In the rows, 128 means zero.
Each path below is one point turned by a fixed rotation once a step. After each direction that follows a path, write how fast that rotation turns it, in degrees each step (0 if it stays still).
Each turn is a multiple of 5 degrees from 10 to 175, or 0.
Each row of a path follows its step; steps can be skipped.
Path 1:
step 1: [129 132 123 132 130 147 144 125 139 126 126 121 125 123 135 132 134 130
 121 125 117 118 113 126 127 131 124 118 132 127 133 132 142 140 123 126
 132 123 124 135 137 138 116 133 134 140 122 115 138 116 129 119 129 142
 117 132 126 140 125 125 127]
step 6: [121 121 121 124 122 133 129 132 122 134 135 128 128 131 128 135 129 145
 132 127 138 127 115 135 128 123 118 147 137 133 135 141 130 114 128 111
 111 128 126 135 137 134 134 132 114 123 123 133 136 118 123 123 121 113
 118 126 131 141 130 131 127]
step 10: [140 136 128 119 122 132 117 134 137 133 131 130 113 133 112 122 133 128
 127 128 125 130 119 121 122 123 125 121 144 142 132 124 136 125 125 119
 121 115 133 132 115 128 132 136 129 136 136 117 126 130 142 117 127 116
 133 138 133 121 111 121 129]
step 11: [123 145 130 125 113 141 116 138 133 127 124 134 131 121 124 127 144 119
 121 122 124 122 139 131 123 126 124 125 139 148 147 140 136 130 117 118
 130 136 120 112 123 126 129 135 118 127 133 122 128 131 128 134 131 131
 131 128 130 129 120 129 131]
step 14: [131 134 133 127 120 139 130 127 132 131 141 125 140 113 129 135 135 124
 137 138 145 125 119 133 128 121 128 132 136 126 132 130 126 147 140 112
 128 125 118 120 130 133 140 138 130 122 123 121 135 132 140 130 136 140
 132 130 125 141 125 116 130]
step 16: [140 120 114 130 124 134 142 131 121 132 124 122 136 120 135 126 134 127
 138 129 133 128 127 127 128 125 120 135 133 122 130 123 133 132 123 123
 125 118 115 129 122 126 135 124 134 110 124 108 144 139 116 146 134 129
 125 137 132 130 124 128 140]
step 19: [124 124 121 122 119 141 121 120 112 134 116 121 116 115 138 121 115 120
 142 127 123 122 128 133 114 126 130 131 140 127 141 135 140 133 129 120
 122 124 124 139 126 121 131 124 121 119 129 130 134 127 124 124 125 125
 128 140 117 124 125 144 120]
step 21: [135 108 122 119 127 144 129 141 137 132 122 116 139 135 122 126 126 126
 139 125 131 123 137 135 129 120 130 128 134 129 134 128 128 130 115 122
 112 132 129 141 120 123 128 122 119 133 129 137 127 129 130 124 124 130
 142 130 109 123 117 130 117]
Speeds:
[127 125 129 129 128 125 128 126 127 133 128 127 130 129 131 129 131 126
 127 129 133 126 130 132 125 131 129 125 129 127 129 131 128 127 130 128
 126 129 128 127 127 129 130 126 123 128 130 128 127 128 129 125 131 129
 129 125 129 126 126 127 122]
45
[128 128 128 128 130 127 133 130 129 125 129 132 126 126 130 127 131 132
 126 127 128 129 129 130 130 134 127 130 126 133 131 129 128 128 130 128
 127 123 125 129 127 132 130 129 128 131 128 129 125 128 130 125 126 128
 126 127 127 128 128 130 130]
10
[127 131 134 129 126 131 128 127 126 129 128 128 130 126 131 131 129 126
 130 125 127 129 128 125 130 129 127 129 129 129 130 132 127 128 131 125
 129 129 125 128 131 129 129 127 129 126 129 126 129 124 128 128 127 127
 127 129 129 132 132 130 123]
135
[125 128 127 123 128 130 128 126 130 130 123 128 124 124 131 132 130 128
 127 127 126 132 132 129 130 130 129 129 124 126 124 127 126 126 126 129
 127 130 125 130 128 127 127 125 128 127 130 124 130 129 131 129 127 128
 129 126 129 128 126 127 130]
90
[128 127 129 133 126 130 127 132 127 128 127 126 127 128 127 125 126 125
 132 130 125 129 129 130 130 128 129 126 125 128 128 128 129 125 132 128
 126 129 125 130 124 129 129 128 129 123 125 129 125 131 130 128 125 132
 128 127 129 127 126 127 127]
10
[131 128 127 129 129 130 125 130 126 126 130 123 128 125 129 127 130 129
 129 131 127 129 122 126 131 129 130 129 128 129 128 131 126 128 128 131
 130 127 125 124 130 126 129 129 127 130 131 124 126 128 126 126 131 131
 131 125 128 126 128 128 131]
25
[126 131 126 130 129 129 128 134 126 129 126 126 129 123 127 126 127 132
 126 130 127 127 126 130 130 130 131 126 128 125 125 130 128 129 127 128
 129 125 130 130 127 128 128 121 126 130 127 130 129 127 128 130 127 126
 127 130 126 130 127 127 125]
20
